In the data rows, the value 128 means zero.
Here are some points, each followed by its number:
140 152 145 158 120 104 148 149 126 134  92 0
120 120 143 136 146 134 128  81 151 128 141 1
152 149 133 135 133  82 132 138 126 145  88 2
149 141  86 129  87 120 135 131  83 148 125 3
151 138  94 131  83 124 123 122  88 153 128 4
143 135 143 128 145  54 125 114 138 150  76 5
116 118 128 115 147 144 119 143 139 123 129 6
113 109 153 110 170 125 110  42 165 131 161 7
116 103 140  88 178 102  99  30 164 136 151 8
147 135 140  77 156 122  74 125 145 149 134 9
139 149  85 141  75 137 127 144  75 148 139 10
143 156 132 159 106 110 163 193 125 124  86 11
141 150  89 135  79 139 136 141  76 150 129 12
140 158 117 131  92 207 129 227 121 118 149 13
142 148 121 167  97 112 152 182 113 131  93 14
119 118 138 132 146 145 136  79 145 123 154 15
 79  90 141 168 131 165 163 160 142  73 143 16
 83  89 133 140 147 154 143 124 148  84 141 17
112 114 133 139 138 141 139  89 143 115 156 18
 86  82 141 134 161 128 140 109 158  91 137 19
140 147  87 141  76 142 137 149  75 146 130 20
134 138 139 161 114 104 151 148 123 136  93 21
 82  90 131 134 151 149 143 113 150  87 155 22
 95  86 137 125 159 139 133 110 150  83 142 23
143 145  83 143  75 156 143 159  68 144 137 24
112 112 122 136 138 149 134  89 145 119 159 25
146 129 144  74 161 119  74 128 149 146 134 26
142 137 139 139 137  86 140 133 135 148  89 27
 92  88 144 131 152 137 142 123 159  93 142 28
149 141 135 140 128  77 138 144 137 143  81 29
152 146 134  80 136 147  85 143 127 140 140 30
113 123 131 122 141 147 125 140 138 117 140 31
151 137 144  62 161 118  74 112 149 147 139 32
128 123 134 123 135 144 135  73 141 132 155 33
112 110 139 104 165 119 105 124 145 126 132 34
151 153  85 148  73 145 145 160  80 146 122 35
117 134 119 178  95 147 163 202 118 107 105 36
146 151  99 117  94 123 126 125  91 161 135 37
114 131 115 152 112 186 150 184 119 106 139 38
 81  97 129 169 122 172 180 174 136  68 132 39
147 151 139 139 135  85 131 147 136 138  84 40
107 115 128 130 142 134 130  80 144 120 149 41
124 127 151 111 158 137 113 123 148 131 143 42
151 151  79 131  84 124 131 135  92 154 127 43
130 127 159 114 165 132 110 122 154 143 140 44
141 152 133 150 119 108 156 174 123 133  83 45
150 152 138 127 143  81 120 135 146 147  87 46
154 152  94 118  80 134 130 144  80 150 135 47
145 143 145  76 141 133  78 131 134 146 135 48
148 146 143 140 127  80 136 148 129 137  89 49
116 109 134 132 140 152 134  79 143 119 151 50
111 116 133 133 138 159 143  78 134 114 153 51
 83  84 129 141 146 151 144 116 144  87 148 52
144 135 143 128 145  54 125 114 138 151  75 53
151 144  88 117 103 100 108  97  87 164 125 54
116 111 139 133 141 148 134  86 145 123 144 55
142 151  92 131  83 138 132 141  80 150 131 56
143 143  90 138  89 126 133 144  92 149 129 57
145 144  92 135  96 115 134 122  90 152 135 58
147 149  80 129  62 138 130 150  80 146 132 59
129 123 135 135 127 147 139  88 131 121 154 60
136 129 162 106 160 130 104 130 158 134 139 61
110 109 128 131 139 147 138  77 145 113 149 62
 79  95 132 165 129 170 158 153 143  71 139 63
139 150  90 128  84 130 136 147  78 152 124 64
152 142 142 135 129  83 128 139 130 145  83 65
164 140 143 116 156  50  98 109 135 165  80 66
153 139 147 121 146  53 108 119 140 157  86 67
143 145 148 145 128  78 127 139 137 139  78 68
146 141  87 140  79 134 135 139  77 141 131 69
114 118 136 143 129 155 143  98 150 107 148 70
142 143  85 143  68 149 134 161  83 138 134 71
 89  94 137 138 149 129 143 121 143  84 134 72
107 125 125 134 124 159 135 155 135 107 146 73
140 141 145 137 135  79 127 140 132 143  80 74
 89  78 142 137 153 135 142 114 146  87 151 75
109 130 129 169 102 146 154 196 125  96 102 76
 88  88 130 139 146 144 141 115 144  91 143 77
115 123 133 134 130 110 132 152 131 116 110 78
151 141 141 127 141  72 125 116 130 146  72 79
120 112 128 115 144 136 120 148 138 121 139 80
117 112 136 123 152 124 124  67 143 127 143 81
125 127 135 127 137 151 140  81 137 115 147 82
139 163  76 166  54 166 168 189  70 133 131 83
Which three points above are nearest to each new point? Their numbers follow each, nearest first.
129 124 135 122 134 144 135  72 141 133 154 33 15 82
114 117 130 139 133 141 138  93 138 117 155 18 25 60
 96  86 149 130 167 116 139  77 166 104 146 19 23 75
154 139 144  57 161 118  71 116 150 149 138 32 26 9
110 124 135 120 145 144 124 138 129 115 143 31 6 80
113 117 132 137 133 118 133 145 133 110 105 78 6 80
111 122 135 149 123 175 152 118 136 110 152 70 73 51
114 125 138 137 135 155 144  94 145 114 147 70 18 82
142 157 125 113 114 185 110 192 120 120 145 13 38 73
149 141 140  82 141 134  82 135 139 142 135 48 30 9
125 104 143  97 186 109 111  19 159 141 148 8 7 81
156 145  92 102 105 108 108 102  83 160 132 54 37 4
 95  83 151 130 169 113 140  76 168 103 145 19 23 75
151 133 148 113 175  34  99  83 144 158  84 66 67 53
124 113 141  99 160  81  98 115 147 133 114 34 26 61
111 130 129 158 108 172 160 118 135 105 152 70 73 60
112 130 114 155 111 188 154 184 118 104 139 38 73 76
142 151 124 116 101 177 122 195 127 125 148 13 38 73
147 136 132  76 139 141  84 148 137 138 135 30 48 9
109 116 125 118 147 143 124 137 141 112 146 31 80 6
118 111 139 118 157 123 119  66 148 127 143 81 1 41
147 140  90 130  92 121 135 128  88 145 126 3 58 4
113 110 152 110 169 126 110  44 164 131 161 7 8 81
109 126 120 164 110 142 159 191 126 107 108 76 36 38
115 111 151 108 168 127 108  49 163 132 160 7 8 81
130 123 153 118 163 127 107 124 148 122 143 42 44 61
148 138  92 109 107 108 101 108  87 161 131 54 37 4
139 146 144 155 121  99 150 146 131 136  90 0 21 49
122 108 148  84 180  97  85  96 152 137 132 34 26 32
114 116 130 139 134 141 139  93 138 117 154 18 25 60
139 142 131  95 125 161 103 162 139 137 141 30 6 48
118 115 149  98 171 117 105  48 156 132 148 7 8 81
154 138  97 101 107  97 101 108  86 157 128 54 37 4
112 119 133 110 154 123 113 123 138 120 140 34 42 80
149 141  86 130  88 120 136 132  83 147 125 3 43 57
149 142 134  79 137 141  84 142 128 146 144 30 48 9
120 106 147  86 181  97  88  96 152 135 132 34 26 32
121 120 145 133 149 130 124  75 154 131 141 1 81 15
120 121 140 132 143 116 136 153 146 114 113 78 80 6
111 108 153 112 170 125 112  46 165 129 159 7 8 81
114 123 131 123 145 152 130 146 138 111 147 31 80 6
142 147 134  87 129 153  86 157 129 136 147 30 48 9
147 150 139 127 144  85 121 131 146 145  92 46 40 65
145 142 138 155 117  96 148 173 119 122  77 45 0 11
124 121 128 131 131 121 125 159 131 125 107 78 6 80
121 101 149  67 200  82  83  74 167 134 133 8 32 7
108 110 140 136 149 145 135  96 141 109 157 18 55 25
148 152 130  79 133 146  79 150 136 144 144 30 48 9
139 147 124 110 102 185 116 199 123 121 144 13 38 73
145 137 152  49 173 106  48 107 155 161 139 32 26 9
142 151 133 100 122 161  93 173 131 129 144 30 48 6
138 144 137  81 133 150  88 149 134 139 139 30 48 9
108 122 132 153 114 142 158 187 131 103 100 76 36 78
117 107 149  98 166 118 113  48 152 128 153 7 8 81
110 121 125 130 125 160 136 164 128 109 138 73 31 80
114 118 134 134 139 154 142  82 134 116 148 51 50 82
152 154 134 157 112  98 148 173 118 136  84 45 14 0
127 121 152 119 163 127 109 123 148 120 143 42 44 61
117 123 137 132 139 139 135  80 145 126 153 15 33 41
108 121 134 154 121 177 157 116 136 108 153 70 51 73
124 106 154  92 189  95  99  24 170 138 145 8 7 81
113 122 139 136 144 144 140  75 145 120 150 15 50 55
126 101 139  93 182 113  99  36 160 142 149 8 7 81
114 115 144 123 139  98 123 134 142 127 107 78 34 27
 89  84 143 129 155 140 141 120 162  90 147 28 75 19
149 147 140 138 128  84 136 147 125 140  88 49 2 40
128 106 155  88 192  92  95  17 172 141 146 8 7 81
148 141  89 131  91 118 136 132  87 146 122 3 57 58
117 124 131 149 114 131 148 177 125 106 113 76 78 36
151 144  91 119 105  99 110 100  90 163 122 54 37 58
151 139  99 112 104 107 106 100  88 162 136 54 37 4
117 115 136 137 134 111 129 146 140 122 110 78 80 6
112 108 152 114 168 126 113  49 164 128 159 7 81 8
120 120 139 116 152 129 117  72 148 133 150 81 1 41
151 138 100 110 106 105 105  97  89 163 136 54 37 4
115 129 118 150 110 177 157 189 129 104 129 38 76 36
156 151 142  85 141 129  83 135 134 146 138 48 30 9
150 141 141 128 140  73 126 118 130 145  73 79 53 5
120 109 142 123 161 132 126  65 157 132 147 81 1 15
 86  86 136 138 141 154 144 132 147  80 144 17 52 77
143 145  82 146  62 150 136 163  79 139 134 71 24 35
142 142 144  81 141 131  82 133 133 144 133 48 30 9
115 134 118 180  92 152 165 205 117 105 107 36 76 38
152 138 152  43 179 100  55  84 158 158 138 32 26 9
148 153 129  80 132 147  79 151 136 144 144 30 48 9
152 144  94 106 105 113 112 109  86 155 133 54 37 4
145 150 129  83 132 147  84 145 136 142 145 30 48 9
113 117 120 140 122 165 140 168 118 113 147 73 38 31
142 151 125 114 104 174 119 191 127 127 147 13 38 73
113 130 121 172  90 153 167 206 111 104 115 36 76 38
142 141 148 104 157 131 100 127 149 137 130 61 44 42
159 150  86 124  80 135 126 147  76 157 132 47 56 12
114 115 141  98 162 128 113 115 144 134 138 34 42 44
139 152 130  98 117 163  86 170 130 131 145 30 48 6
133 154  90 167  49 171 165 191  69 127 124 83 24 35
123 119 127 135 131 120 128 159 131 123 105 78 6 80
135 139 139 162 113  99 151 150 123 138  88 21 0 45
 99 124 120 170  96 198 177 152 126  88 154 38 39 63
143 148 142  95 126 153  82 154 133 141 140 30 48 9
147 152 139 152 120 105 144 155 126 143  85 0 21 45
143 143  86 142  85 125 137 145  89 149 129 57 69 64
121 103 146 104 185 105 108  28 160 140 150 8 7 81
108 106 132 158 122 177 160 123 138  97 155 70 63 17
127 107 153  92 188  97  99  23 170 138 147 8 7 81
140 146 137  77 133 149  84 153 133 141 139 30 48 9
124 126 139 128 140 147 140  81 141 114 143 82 15 55
106 127 121 160 110 185 158 194 124  94 138 38 76 36
150 141 134 140 127  77 138 144 137 144  80 29 65 49
155 152  92 121  77 132 133 142  77 152 135 47 56 12
135 155 141 154 109 110 146 167 121 130  80 45 0 21
124 117 132 118 156 128 120  61 146 132 139 81 1 41
115 110 149 142 138 117 136 144 133 113 114 78 80 31
139 145 150 158 126 101 148 161 129 136  91 0 21 45
110 115 131 125 136 145 120 142 138 115 149 31 80 6
135 150  77 164  52 162 158 165  83 130 127 83 71 35
139 155 128 120 100 178 113 190 118 128 142 13 38 73
146 148 131  93 123 155  86 161 137 143 144 30 48 9
145 148  79 143  69 158 145 165  62 146 137 24 71 35
121 112 141 103 158  86 103 117 146 128 115 34 61 44
131 128 165  91 161 130 101 121 165 133 143 61 44 42
107 105 133 156 124 174 159 124 139  96 153 70 17 63
129 126 157 115 163 134 112 119 153 141 141 44 42 61
114 117 134 141 136 102 136 151 131 117 109 78 21 27
139 140 147 143 146 104 138 136 145 135 100 27 40 74
119 123 136 124 148 139 128 139 133 113 141 31 80 6
101  85 142 106 175 106 123  58 164 106 147 7 81 8
117 135 115 177  91 151 163 201 114 107 109 36 76 38
111 117 136 142 147 110 138 147 144 102 110 78 72 80
139 161  80 164  59 161 166 186  75 133 128 83 35 24
109 119 124 153 115 166 142 163 133 100 145 73 38 63
114 113 133 120 165 130 124  59 153 129 149 81 7 41
145 147  84 137  76 155 139 161  68 146 137 24 20 71
122 122 141 131 130 108 131 152 138 119 106 78 21 80
145 155 132  91 138 151  84 161 130 139 142 30 48 9
138 154  87 143  64 159 145 161  63 141 135 24 71 20
124 117 127 117 153 132 119  59 143 133 143 81 33 1
123 106 146 102 183 106 106  35 159 141 149 8 7 81
108 118 133 159 112 187 166 136 131 108 157 73 38 70
140 149 133  94 127 154 102 168 128 122 136 30 6 80
118 117 137 135 135 112 128 145 141 123 112 78 80 6
114 118 134 134 138 154 142  82 133 116 149 51 50 82
150 143 142  65 160 118  65 112 154 152 146 32 9 26
153 150 135  82 139 136  86 151 134 141 142 30 48 9
112 114 138 147 133 154 143  95 143 108 152 70 18 51
114 112 135 106 159 120 107 126 140 128 132 34 42 6
139 155  75 167  52 169 162 186  72 127 134 83 24 71
114 121 135 112 147 144 118 145 136 127 130 6 80 31
145 143 135  87 136 143  91 154 139 137 143 30 48 9
111 122 125 152 116 163 141 167 133 102 141 73 38 31
130 124 135 130 127 147 135  92 132 123 153 60 82 33
113 119 134 142 142 118 139 154 141 102 113 78 31 80
154 137 138  65 160 123  67 106 144 146 137 32 9 26
125 127 152 107 162 135 109 124 149 132 142 42 44 61
146 153  98 126  99 120 118 133  84 158 126 37 4 58
145 137 146  53 170 113  62 112 149 151 143 32 26 9
157 139 138  61 160 123  62 110 143 147 136 32 9 26
154 144  97 103 109 109 108 103  89 157 132 54 37 4
112 113 132 151 129 155 152 106 140  96 156 70 18 25
 80  92 133 174 112 172 187 160 137  78 139 39 16 63
111 123 135 153 122 171 156 118 136 110 148 70 73 60
115 111 138 134 140 150 134  92 143 122 145 55 50 18
143 142 130  88 125 160  90 159 135 127 147 30 48 80
103 119 133 157 113 178 164 116 142 103 154 70 73 51
115 118 132 133 133 119 130 145 133 112 107 78 6 80
150 146 138  67 142 129  71 128 130 151 143 48 9 30
124 105 148  73 196  82  86  79 165 135 130 8 32 34
 90  80 142 135 153 135 140 115 146  89 151 75 28 77
154 139 132  76 132 144  77 141 133 143 143 30 48 9
144 138 139 140 136  81 140 136 134 150  84 27 29 74
117 107 150  96 168 116 112  41 153 129 154 7 8 81
118 121 126 115 143 143 120 142 135 126 129 6 80 31
